Small tables with named rows and columns. After each table, cells are looked up by row and column.

Gor =
	Pigoki	Tok	Zugudo	Mopubar	Pezuf
Fer	26.42	31.96	44.56	60.23	46.49
Labag	50.45	41.89	44.59	71.05	37.10
Nubaza	60.01	43.78	60.10	47.47	38.41
Retoza	99.79	42.92	44.67	64.08	25.65
Kobobet	55.40	28.05	83.56	59.51	45.65
Serori	50.83	53.20	54.54	33.70	38.38
Gite	45.10	42.42	36.22	61.82	73.20
Telit	36.33	46.94	51.20	51.41	69.36
Bub	72.10	54.13	40.48	54.89	61.89
Vuz	44.94	57.09	38.16	73.24	42.52
Peluv	53.91	16.48	52.81	75.01	62.22
Giz	54.12	52.48	34.63	54.73	40.80

Zugudo of Gite: 36.22
Zugudo of Fer: 44.56
Mopubar of Labag: 71.05
Pezuf of Fer: 46.49
Pigoki of Vuz: 44.94
Zugudo of Kobobet: 83.56
Tok of Telit: 46.94
Mopubar of Giz: 54.73

Sosoge:
,Mevit,Kubut,Zavi,Dif,Vilafu
Tugode,0.35,0.43,0.42,0.34,0.55
Kazul,0.61,0.33,0.40,0.26,0.31
Dib,0.43,0.06,0.63,0.28,0.70
Sifosin,0.60,0.37,0.19,0.21,0.24
Kigifeb,0.43,0.03,0.68,0.27,0.82
Rogit,0.71,0.32,0.38,0.22,0.29
Vol,0.44,0.20,0.56,0.31,0.55

What is the Mevit of Tugode in Sosoge? 0.35
What is the Mevit of Dib in Sosoge? 0.43
What is the Kubut of Kazul in Sosoge? 0.33
What is the Kubut of Tugode in Sosoge? 0.43
What is the Vilafu of Sifosin in Sosoge? 0.24
What is the Dif of Tugode in Sosoge? 0.34
What is the Dif of Kigifeb in Sosoge? 0.27

Vod =
|  | Sifenas | Sof | Supubi | Ker |
|---|---|---|---|---|
| Ger | 4.55 | 4.12 | 2.41 | 4.05 |
| Viko | 4.50 | 4.65 | 5.26 | 4.75 |
| Kufog | 4.49 | 4.29 | 3.36 | 5.05 |
| Lito | 4.46 | 4.61 | 4.69 | 7.50 |
| Dud | 4.60 | 4.24 | 3.11 | 2.61 |
| Makulu | 4.63 | 4.38 | 3.69 | 2.33 |
| Pip | 4.58 | 4.94 | 6.41 | 4.17 |

Sof of Makulu = 4.38
Supubi of Pip = 6.41
Sifenas of Pip = 4.58
Ker of Makulu = 2.33
Ker of Dud = 2.61
Supubi of Lito = 4.69
Row with the largest Ker: Lito

Mit:
       Gazoz  Sesakik  Tidug  Per  Robon
Zaf      119      164    113  154    140
Memig     64      164     50  198    211
Kam      116       96    113   94    127
Nit       52      191     32  231    233
Teme     142      116    138  107    111

What is the Per of Kam in Mit?
94
What is the Sesakik of Kam in Mit?
96
What is the Sesakik of Nit in Mit?
191
What is the Robon of Memig in Mit?
211
What is the Gazoz of Teme in Mit?
142
What is the Gazoz of Zaf in Mit?
119
What is the Tidug of Nit in Mit?
32
What is the Tidug of Teme in Mit?
138
What is the Sesakik of Memig in Mit?
164
What is the Robon of Nit in Mit?
233

Dasido:
columns: Luvo, Sof, Gop, Kavupo, Dabusi, Tupu, Depu, Gor, Ruvip
Feg: [0.17, -0.37, 0.01, -0.08, -0.38, -0.58, 0.13, -0.33, 0.13]
Rusot: [0.09, -0.17, -0.06, -0.05, -0.17, 0.81, 0.11, -0.19, 0.11]
Mos: [-0.26, 0.07, 0.00, 0.00, 0.06, -0.38, -0.31, 0.06, -0.27]
Kemuvet: [-0.30, 0.21, -0.03, 0.05, 0.21, 0.83, -0.29, 0.14, -0.24]
Lebap: [0.29, -0.40, -0.03, -0.10, -0.41, 0.33, 0.30, -0.39, 0.28]
Kep: [-0.23, 0.07, -0.02, 0.00, 0.06, 0.04, -0.25, 0.04, -0.21]
Rutipa: [0.05, -0.17, -0.04, -0.06, -0.17, 0.40, 0.05, -0.17, 0.06]
Sezuke: [-0.07, -0.13, -0.01, -0.05, -0.15, -0.50, -0.12, -0.11, -0.10]
Sev: [0.10, -0.20, -0.01, -0.02, -0.20, 0.54, 0.11, -0.22, 0.12]
Padurum: [-0.02, -0.13, 0.01, -0.01, -0.13, 0.07, -0.03, -0.14, -0.01]
Tolu: [0.13, -0.31, 0.01, -0.06, -0.32, -0.35, 0.11, -0.29, 0.11]
Detama: [0.44, -0.57, -0.03, -0.13, -0.58, 0.11, 0.45, -0.53, 0.41]

Kavupo of Padurum: -0.01
Sof of Kemuvet: 0.21
Kavupo of Feg: -0.08
Gor of Tolu: -0.29
Gop of Mos: 0.00
Gop of Sev: -0.01
Ruvip of Kemuvet: -0.24
Kavupo of Sev: -0.02
Tupu of Feg: -0.58
Depu of Padurum: -0.03

Gek.tsv
	Vono	Geke	Pef	Toki	Tak	Naban	Ris	Zakufu	Rap	Dip
Sem	29.2	61.8	10.8	53.0	64.0	69.5	33.1	72.4	35.6	30.4
Gudorav	38.7	46.0	51.9	42.9	46.7	29.1	50.8	45.4	60.9	59.1
Lamik	16.2	84.2	49.3	47.3	43.5	58.5	40.9	46.1	84.6	42.7
Zubogop	47.1	62.5	49.3	48.6	40.3	64.0	48.4	18.8	62.5	43.6
Gedinet	45.4	65.2	81.0	51.5	39.8	52.7	48.4	71.7	63.6	44.7
Bizugoz	61.9	43.7	59.0	46.3	38.0	48.8	55.8	13.2	54.3	53.4
Danu	74.1	13.7	42.3	48.9	56.1	36.2	53.0	59.5	11.2	52.8
Miniter	40.3	51.9	36.3	45.0	47.3	47.6	47.8	25.6	57.7	50.6
Por	52.1	58.9	56.6	47.5	36.6	59.8	52.0	10.5	64.9	47.6
Fatat	52.8	49.3	37.9	53.9	54.9	65.1	42.4	66.2	30.1	35.7
Kugefoz	50.2	34.8	30.2	48.2	57.9	43.4	45.8	59.5	29.4	47.9
Zozedub	41.5	69.6	55.4	49.7	40.0	65.1	46.5	31.9	67.4	41.6
Kepifof	39.7	44.4	33.7	43.5	50.5	37.9	48.4	32.5	53.4	54.8

Danu, Rap -> 11.2
Por, Tak -> 36.6
Kugefoz, Geke -> 34.8
Miniter, Pef -> 36.3
Zubogop, Vono -> 47.1
Bizugoz, Toki -> 46.3
Por, Zakufu -> 10.5
Lamik, Geke -> 84.2
Danu, Geke -> 13.7
Kepifof, Vono -> 39.7
Fatat, Ris -> 42.4
Por, Rap -> 64.9
Kugefoz, Pef -> 30.2
Zubogop, Naban -> 64.0
Kepifof, Rap -> 53.4
Lamik, Naban -> 58.5
Por, Vono -> 52.1
Zozedub, Ris -> 46.5

Bebu =
cols = Pum, Mib, Momuf, Tukof, Fovebok, Rufu
Nud: [0.6, 0.1, 0.8, 0.8, 0.3, 0.4]
Fuz: [0.2, 0.6, 0.4, 0.1, 0.3, 0.6]
Fopepab: [0.4, 0.7, 0.5, 0.4, 0.8, 0.7]
Koga: [0.8, 0.9, 0.5, 0.6, 0.3, 0.5]

What is the Fovebok of Koga in Bebu? 0.3
What is the Momuf of Fuz in Bebu? 0.4
What is the Mib of Nud in Bebu? 0.1
What is the Pum of Koga in Bebu? 0.8
What is the Rufu of Nud in Bebu? 0.4
What is the Momuf of Nud in Bebu? 0.8
What is the Momuf of Koga in Bebu? 0.5
What is the Momuf of Fopepab in Bebu? 0.5
What is the Rufu of Fuz in Bebu? 0.6
What is the Tukof of Koga in Bebu? 0.6
Row with the largest Mib: Koga

Dugib:
	Niladuz	Robamo
Vufik	172	142
Guro	128	113
Pusotif	138	154
Taseg	109	113
Balado	147	115
Nuv	63	129
Dila	119	137
Kodogol	203	181
Madi	99	115
Levofi	142	123
Nul	41	196
Zeg	160	126
Favona	153	119
Sitipab	117	93

Balado, Robamo -> 115
Taseg, Robamo -> 113
Balado, Niladuz -> 147
Vufik, Niladuz -> 172
Guro, Niladuz -> 128
Sitipab, Robamo -> 93
Pusotif, Niladuz -> 138
Favona, Niladuz -> 153
Levofi, Niladuz -> 142
Favona, Robamo -> 119
Kodogol, Niladuz -> 203
Zeg, Robamo -> 126
Sitipab, Niladuz -> 117
Dila, Niladuz -> 119
Nuv, Niladuz -> 63
Zeg, Niladuz -> 160
Levofi, Robamo -> 123
Dila, Robamo -> 137

Table Peg
,Zim,Meze,Vutufov,Tet,Pizuro,Vizenug,Lag,Rim,Lal
Zaf,115,125,122,115,126,119,119,125,120
Batar,184,94,78,48,123,79,88,77,88
Kugav,105,140,142,135,128,127,118,135,128
Pagedok,131,163,154,112,147,112,89,128,121
Bavot,30,134,127,119,136,120,124,122,123
Baf,27,135,126,116,138,118,122,120,122
Zedurat,157,133,134,118,122,113,97,117,116
Kenepen,44,133,127,122,133,122,126,125,124
Bur,221,105,101,83,113,97,93,98,101

What is the Meze of Pagedok in Peg? 163
What is the Zim of Pagedok in Peg? 131
What is the Meze of Batar in Peg? 94
What is the Vutufov of Zaf in Peg? 122
What is the Vizenug of Kugav in Peg? 127
What is the Lal of Batar in Peg? 88

Kivopu =
	Mufod	Leb
Tonud	356	367
Keto	416	335
Mise	451	421
Podileb	756	378
Pabe	637	910
Moz	770	339
Zes	440	444
Besabet	424	428
Guli	235	364
Belosi	375	335
Tebogo	595	360
Kaz	547	674
Dev	597	747

What is the Leb of Mise in Kivopu?
421
What is the Leb of Tonud in Kivopu?
367
What is the Leb of Belosi in Kivopu?
335
What is the Mufod of Pabe in Kivopu?
637
What is the Mufod of Guli in Kivopu?
235
What is the Mufod of Kaz in Kivopu?
547
What is the Mufod of Moz in Kivopu?
770
What is the Leb of Zes in Kivopu?
444
What is the Mufod of Belosi in Kivopu?
375
What is the Mufod of Besabet in Kivopu?
424
What is the Mufod of Dev in Kivopu?
597
What is the Leb of Keto in Kivopu?
335
What is the Leb of Kaz in Kivopu?
674
What is the Leb of Dev in Kivopu?
747
What is the Leb of Besabet in Kivopu?
428

Lek.csv
,Koz,Nadesu
Viz,7.68,4.29
Kila,2.87,1.60
Lav,3.65,1.31
Memoto,0.76,-0.14
Zus,-6.71,3.30
Fak,-3.00,0.54
Bapu,-0.99,2.47
Gemid,4.14,1.24
Filisef,-0.92,2.59
Dok,-3.91,2.91
Dafe,-0.36,0.17
Rulo,0.98,4.37
Samer,-0.19,-1.13

What is the Koz of Bapu in Lek? -0.99
What is the Koz of Filisef in Lek? -0.92
What is the Koz of Memoto in Lek? 0.76
What is the Nadesu of Viz in Lek? 4.29
What is the Nadesu of Gemid in Lek? 1.24
What is the Nadesu of Samer in Lek? -1.13
What is the Nadesu of Filisef in Lek? 2.59
What is the Koz of Dafe in Lek? -0.36
What is the Koz of Lav in Lek? 3.65

